In the rows, zero is written as 128.
Which row each row swaps with, under one turn or mirror
The rows were stretched afterwards, more along some directions than others.
vapod: [108  81 134 145  95 145  75 153 118 161 127  57 137 149 134 114 143 132
  76 159 126 115 136 185 114 116 143 124 146 107]
sufov: [139 148 143 133 138 166 115 128 131 154 104  68 109 133 153 137 117 134
 109 108 114 102 131 143  98 144 142 112 178 140]
Goz: [141 114 188 163 152 152 146 122 132 123 126 123 139 110 118 157 129 141
 102 169 123 104 143 108 155 103 135 128 128 112]
futul: [133  89 124 115 116 151 126 151 139  96 147 140 116 123 163  96 144 152
 128 136 118 141 124 112 117 151 105 106 133 134]
dukid: [128 101 118 116 151 102  94 108 121 129 135 137 141 137 138 160 142 134
  86 160  90 128 129 162 130 163 130 130 116  97]
zuk: [136 146 116 127 145 111 121 129 127 153 130 143  93 148 168 143 109 125
 126 126 145 112 132 160 115 115 148 132 149  98]
Nav: [142  86 120 135 141 127 121 151 128  79 123 134 119 114 170 130 100 110
 140 140 107 152 149 114 159 150 124 134 129  95]
fod: [128 137 113 129 160 125 124 144 161 138  99 134 145 148 131 108 105 131
  84 143 106  71 156 139 146 120 128 124 113  92]
safi: [139 145 133 159 124 174 108 110 118 127 121 103  94 110 129 162 132 128
 146 116 129 144  84 131  88 127 130 126 134 135]
bekim: [123 122 117 144 116 127  74 148 138 106  84 101 149 135 176 129 115 132
 119 120 103 120 144 167 104 125 124  93 154 100]
fefip: [124  64 157  83 118 126 129 121 112 127 148 106 140 142 132 126 132 111
  96 147 141 139 125 109 154 171 121 133 120 120]
mivot: [146 146  84 124 142 124 132 131 139 129 121 122 125 152 110 137 136 119
 122 106 146 129 120  96 147 120 129 120 124 152]
voza: [135 151 128 159 131 119 127 138 130 127 121 122 113 128 101 156 138 138
  94 125 131 139 116 114 130 119 132 151 148 153]
guve: [143 115  89 118 110 168 138 132 135 110 132 137 135 126 141 151 151 143
 142 132  81 126 125 106 129 154 112 162 118 105]
zavig: [111 126  80 113 123 126  89 171 122 123 131 103 141 152 160  87 120 122
 121 140 115 110 136 124 101 116 115 132 145 136]
Bezer: [122  93 160 161 104 144  97 130 109 126 110  87 114 126 108 123 108 118
  97 142 132 126 117 140 119 131 164 119 130 113]
Div: [126  58 154  83 113 145 129 120 117 123 160 103 129 147 126 120 138 105
  97 144 136 144 110  99 156 177 122 134 115 128]
nad: [121 132 113 116 162 103 130 141 150 131 126 148 131 158 135 113 104 127
  90 142 116  92 158 145 153 123 142 139 119  99]
rig: [123 154 116 126  83 174  96 143 125 118 116 108 126 182 133 108 111 110
 128 109 127 128 128 134  79 132 115 143 158 126]
pab: [116 113 111 122 112 108  92 144 140 124  88 112 153 157 185 122 111 118
 124 121 136 120 151 155 118 125 135  88 160  96]
kerap: [126  96  93 111 118 119 120 135 117 151 148 134 133  85 115 121 145 120
 119 147 146 136 145 103 124 149  89 133  79 130]
pil: [145 145 132 150 121 171 111 110 115 132 123 104  93 117 137 161 127 127
 156 114 137 147  81 126  89 118 128 126 138 136]
vis: [162  82 152 126 119 112 134 143 128 164 122 138 129 125 100 160 133 144
  99 154 146 137 107  96 130 125 114 124 122 122]
kada: [126 112 118 151 127 131 123 143 137 156  93  91 138  85 182 118 132 142
 140 147 111  79 120 144  96 118 131 100 145 110]
sigi: [130  87 112 133 128 154 128 142 131 126 117 100 146  64 146 147 146 141
 121 143 114 106 105 130 112 134  98 122  87 128]
til: [117 126 127 148 148 147 104 138 157 111  92 108 160 139 131 117 114 147
  81 143  81  87 145 151 122 120 135 110 121 102]
kelub: [132 103  93 121 104 140 108 141 114 146 104 117 119 150 177 121 114 116
 167 123 149 133 105 145 106 131 144 133 138 104]
bik: [114  86 136 110 128 147 115 138 136 128 132  79 101 124 187 113 106  96
 132 110 125 120 109 175 139 165 150 115 149  89]
bazo: [111 106 184 159 102 145 110 137  99 142 118  67 135 105 126 148 149 135
 133 135 129 117 102 141 120 117 109 147 150 128]
gora: [135 107 119  98 135 147 115 122 142 131 135 135 101 142 178 119  95 112
 113 135 118 121 139 158 113 163 143 109 126  89]
Kidu: [145 140  85 122 151 119 121 133 138 111 115 124 129 156 107 134 126 120
 115 108 135 134 119  95 151 127 120 124 112 137]
rifut: [132  84 106  72 142 115  81 116  87 123 139 104 136 134 132 141 141 132
 134 139 120 157  99 124 107 125 141 121  90 144]
Nos: [156 149 122 114 154 151 111 118 117 146 105 115 104 164 147 165  92 125
 123 102 117 123 163 162 133 123 145 155 116 135]
Busu: [130  65 147  82 116 121 129 118 110 126 154 115 131 150 134 121 127 103
 103 151 145 137 127 107 154 169 119 135 111 123]
kape: [118 148 133 157 135 153 129 110 166  96  89 151 110 137 160 121 121 129
 105 125 136 113 126 118 143 151 132 124 124 122]
Sife: [125 123 137 149 145 146 160 140 110 136 125 126 117 101 106 127 128 144
 163 146 150 107 104  92 106 104 106 148 116 147]
relof: [122 153 121 153  86 145 114 128 136 127 129 144 127 144 159 125 146 130
 130 141 136 125 129 107 118 130  98 138 145 137]
rabab: [120 132 115 115 150  99 135 143 148 143 126 155 122 149 141 119 107 127
  84 145 118 101 159 149 149 131 143 148 129 101]
vul: [136 161 120 150 137 141 117 120 120 147 113 121  83 123 154 161 116 124
 155 105 147 137 103 149  95 109 141 130 149 115]
Situ: [124  84  98 128 114 139 129 134 116 122 150 127  98  86 158 140 110 108
 164 137 122 108 129 173 132 152 121 134  80 103]
Pemid: [144 112 130 123 111 156 110 127 104 138 135  83 120 114 111 169 140 115
  94 127  99 139 127 129 125 138 121 130 139 142]
Tusod: [132 110 165 118 124 144 112 130 113 157 130 112 140  90 129 168 140 148
 110 135 150 116 112 144 100 124 131 119 119 135]
Gide: [113 106 165 153 103 154 114 138 100 143 117  58 131 104 133 147 143 121
 140 128 129 118  95 142 119 128 115 153 149 128]
dek: [150 128 114 116 155 139 105 127 119 116 128 154 101 141 140 153 102 133
 125 119 122 127 114 142 126 120 122 133  64 121]
sinik: [139 119 137 119 127 149 106 126 133 124 135 154 104 140 157 139 103 135
  82 158 116 134 136 143  91 153 133 132 124 114]
pevaf: [129 142 140 145 140 159 116 116 119 105 123  52 110 177 142 134 106 109
 134 128 155 144  78 138 113 128 140 126 152 156]
rer: [125 132 119 116 140  91 129 138 130 148 132 162 109 163 141 124 102 124
 107 144 138 116 151 158 140 113 143 148 126  96]
lal: [140 149 115 163 139 121 130 141 138 112 118 128 121 132 104 142 128 135
 103 125 127 131 122 100 135 123 124 144 135 148]
kalev: [115  69 140 111 130 117 106 179 112  97 133  70 108 141 162 111 106 125
 127 115 139 146 117 165 123 137 146 112 177 120]
mot: [107 107 188 165 114 145 107 129 103 137 115  61 137 108 119 154 140 130
 123 138 123 120 102 148 121 128 119 152 143 123]
mik: [117 144 168 108 136 140 134 124 149 140 123 112 150 129 120 131 152 135
  91 111 133  92 131 106 145 118 158 114 167  93]
sero: [138  84  99  79 139 119 104 139 112 149 106  78 138 158 147 112 115 102
 122 109 152 135 117 123 134 116 153 108 127 111]
lobep: [130  94 153 114 134 111 139 110 113 152 137 148 142 107 138 166 114 120
 119 109 164 140 125 103 144 137 125 150 123 123]
Sezo: [143 145  62  99 154 120 137 122 142 120 125 133 135 157 134 123 119 106
 154  95 144 123 135  94 147 121 123 108 112 137]
nidab: [156  85 110 117 125 161  88 121 134 129 103 133 130 124 159 153 116 118
  88 152  89 129 138 106 116 168 111 126 100 123]
lar: [140 139 139 154 130 137  98 127 115 119 122 158 108 121 123 151 118 152
  86 163 110 139 118 116  82 135 120 156 120 128]
mubo: [161 138 112 146 147 130 125 131 146 140  78 145 101 179 154 110  79 120
 112 116 141 112 128 107 134 120 149 108 119  95]
gud: [116  90 162 147 111 157 122 140 113 143 120  56 119 100 138 140 139 115
 139 118 120 122  95 144 134 141 121 140 147 113]
toru: [141 147 109 107 144 133 118  96 121 151 108 163 159 164 121 135 124 133
 138 151 134 102 148 100 114  95 114 120  86 123]
Banub: [120  94 124 113 113 103  93 171 124 153 115 133 117 143 153 104 111 108
 144 136 149 119  97 147 122 108 128 133 140  88]
falaz: [105 126 102  92 151 153 106  98 123 103 132 127 106 146 150 125 138 126
 146 122 115 135  93 134 119 159 128 132 102 127]
Dedub: [100  96 123 114 134 123 121 118 144 121 110 125 127 118 151 113 125 106
  91 141  97 111 134 146 156 157 135 107 124  64]
zik: [125  71 150  85 111 117 124 126 106 131 143 120 140 160 137 112 124 113
 111 152 141 138 136 103 148 160 114 141 122 117]
namu: [147 100 151 130 125 176 134 102 112 130 145 101 110 112 105 159 140 124
 120 135 132 150  85  91 122 158 121 141 106 156]
zat: [118  96 127 111 151 138  86 102 141 146  94 111 127 145 170 150 129 110
 107 125 117 106 117 158 147 126 152 102 117  79]
zisak: [133 152 136 116 178 129 145 121 131 125 125 102 119  93 148 140  81 110
 140 125 138 115 129 132 114 154 103 128 102 133]
Nevug: [127 142 132 128 129 144  97 112 105 151 105 135 169 137 113 164 130 146
 127 157 122 106 142 127  88  89 107 137  91 136]
Rusul: [141 153 130 162 135 129 125 140 123 132 122 128 110 117 102 159 127 146
  89 137 124 134 120 107 114 124 118 162 130 154]
Pogi: [121 121 127 121 173 104 135 117 131 147 118 108 157 126  98 151 149 164
  86 143 119 112 136 111 137 108 124 106 110 115]
Pume: [129 135 166 107 142 113  99 104 115 171 111 130 149 171 116 150 117 149
  78 145 110 124 173 146 134 112 139 136 119  91]
faro: [113 103 171 166 106 149 105 139 101 135 109  60 126  97 132 145 137 124
 133 134 116 117  99 152 116 129 115 152 144 119]
fivit: [141 135 131 125 146 143 125 134 106 160 110 103 113 152 126 111 130 147
 168 102 136 130 122 119 115  81 139 122 148 121]
mak: [124  74 144  90 109 126 129 126 113 124 159 113 136 158 145 117 124 100
 114 152 149 135 130 105 148 173 115 145 123 133]
gup: [114  71 158 154  90 155 107 130 121 130 132 117 142 155 168 145 120 130
  96 148 133 125 105 150 123 133 140 161 156 118]
kozi: [136 110 128 102 138 143 118 119 141 133 128 137 105 130 177 124  92 120
 118 136 118 121 135 153 110 156 137 110 124  85]
tonag: [119 153 136 117 127 143 150 106 149 135 124 127 133 141 117 151 135 129
 125  99 145 112 134 142 123 132 113 111 128  98]
zer: [117 131 115 111 156  97 127 139 141 140 131 142 109 164 150 119 105 122
  88 137 136 108 144 153 148 128 150 141 132  96]
Mer: [117 124 110 127 157 123 109 148 157 128  98 129 144 138 137 109 106 135
  80 143  90  84 157 160 138 132 137 125 109  90]
fipo: [140 149 146 175 115 119 123 146 124 130 117 136 108 114 105 150 124 144
  93 141 134 140 123 116 109 116 118 150 146 143]
mev: [129 149 128 144 122 125  86 128 117 145 127 128 138 138 131 123 139 114
  93 154 123 109 118 114  97 138 128 134 160 141]
nika: [128 138 112 112 142  92 135 132 132 155 135 163 111 158 148 124 106 127
 121 135 138 110 154 148 141 111 139 143 126  96]
velot: [133 145 150 171 113 124 110 139 122 126 120 136 117 125 105 145 130 154
  87 148 121 138 121 115 105 115 125 151 142 141]

Swapped with fefip: Gide
Swapped with sigi: sero
Swapped with Tusod: kelub
Swapped with gup: lobep
Swapped with mubo: dek
Swapped with tonag: rig
Swapped with relof: Pume
Swapped with kalev: Sife
Swapped with til: Sezo
Swapped with sinik: vul
Swapped with kozi: pil

